One turn moves each row of this set onto another row. After a few examples, where does it send each row asked below?
Zudi: [ -1 -13  -2  -5   4 -16 -10  11  -5  -8  16 -28 -17]
mose: [  7   1 -15  -3  13  15   4 -10   0   9   6  -4 -14]
kego: [ -4   0 -17  -2  -6  10   4  24   0  -1  23 -14   1]
semes: [  3 -10   0 -13   7 -20   9 -15  11  -1   1 -12   0]
Gav: [  6 -14  -7  14 -18   9   2  13  -1   0  13 -17  -5]
Kase: [  0  12 -12 -17  18   9   4   4   1  11   9  -9  -6]
muf: [-8 22  3  0  3  1  1 -2 12  2 17  2  7]
Dobat: [ -1 -11   3  -8   9 -17 -10  10   1  -7  13 -30 -15]
razu: [  0  16   1   8  -9  -6   0 -12 -13  13   9  -3  -5]
fina: [  9 -15 -12  -5 -12   3   3   9  -3   8  16 -31   0]
lop: [  4   9   7  -5  -2  -5   3  14 -12  19  -4 -23  -9]
Mutuz: [ -6  -9 -23  -2  -1 -11  10  -8  -1 -11  14   3  -4]
pefa: [  8   4  20   1   2  -1   2   7   7  13  -9 -19  -7]
zom: [ -4   4   8 -11  12 -22   9  -6  11  -2  -4  -3  -1]
dop: [ 10  -9  10  -4   3   6   3   6  24   4   5 -24   4]
zetag: [  4   2  11  10 -21 -11  -1  -6  -2  10  11 -19   5]
lile: [ 4 -2 -8 -7 13 17  4  1 21  0 13 -9  0]
lenu: [  1  -3  -6   3 -13   2   1  -7  14  -3  28 -11  13]
lepuf: [ -1   3  -5 -15   8   8   4  19  17   1  17 -18   7]
guk: [  2  16   7  -2   3  -6   0 -19   0  15   6  -6  -1]
todu: [ -7   0  -8 -10  19 -10  -9   8  -4  -8  17 -15 -20]
Mef: [  0 -14 -19   8  -7   6   7  -1   1 -13  17  -2   3]
meve: [  9  -6   0  -7  12  -2   7 -21   3   5  -5 -10  -4]
puno: [ 10  -2  -9 -12   3   2   3  -5 -12  19   3 -24 -11]
Gapu: [  0 -17 -14  -9   1 -14  10 -13  11  -9  13  -8   3]
Kam: [-4  5 -4 13 -8 12  2 25  4 -3 12 -3 -5]
tepi: [ -5  -5  -1  10 -16 -24   8   7 -10  -5   2  -5  -6]
fezo: [  0   4   7  15 -10  -8   5   7 -15   2  -8  -4  -8]
sigep: [ -7  15 -12   5  -3   4   1  -7   1   1  23   5   3]
Mek: [  6  -5   9  -9  -6  -3   2  18   8  10   7 -33   5]
Soter: [ -2  17   9   8   4   6   2  17   0   8  -4  -3 -11]
zetat: [-1  8  5 -8 20  1  7 -5 15 -3 -1  1  2]
budi: [ -3  -1   4  -8  14 -18 -10   9  -8  -3   7 -23 -22]
bovul: [ -8  -7  -5  -5   7 -12 -10  19   0 -14  22 -20 -14]
dilo: [-11   8   9  -4   4 -21   9  11  13  -9   1   1   3]
Bigef: [ -6   5 -13  13  -4   3   6   5 -13  -7   6   8  -7]
Bem: [ -6  -4 -15   6  -8 -17   9  -3 -14  -5   6   3 -10]
pib: [ -9  -1   7   6 -11 -23   8  16   5 -11   4  -6   3]
Kasib: [ -6  18  -9  -3   3   6   4  20 -11   9   9  -6  -9]
pes: [ -6  -8  -5 -10  14 -10  -9  14   6 -13  21 -22 -12]
Puzed: [ 11 -22  -9   1  -5   0   7 -15   3  -4   7 -17   2]
Keri: [ -3   2  13   0   4  -2   6  12  22 -11   3  -7  12]
Teni: [ -3   6   7   6 -15  -3   0   5  16  -2  22 -12  15]
Ger: [ -2  -6  -4  -7  12 -15 -10   5 -12  -3  11 -22 -24]
sez: [ 12 -11 -11   7  -7   8   3  -7 -10  11   4 -16 -15]
pudi: [  9  -4   6   1 -11  -8   0 -19   6  11  13 -21   6]
vug: [  2  -4  19  11 -12 -11   5  13   5  -4  -4 -16   5]
bezop: [-10   4  -3  -7  16 -12 -10  16  -5  -9  15 -14 -20]

Kase -> lepuf
pudi -> guk
Mutuz -> Gapu
And these:
Gav -> sez
todu -> pes
Keri -> vug

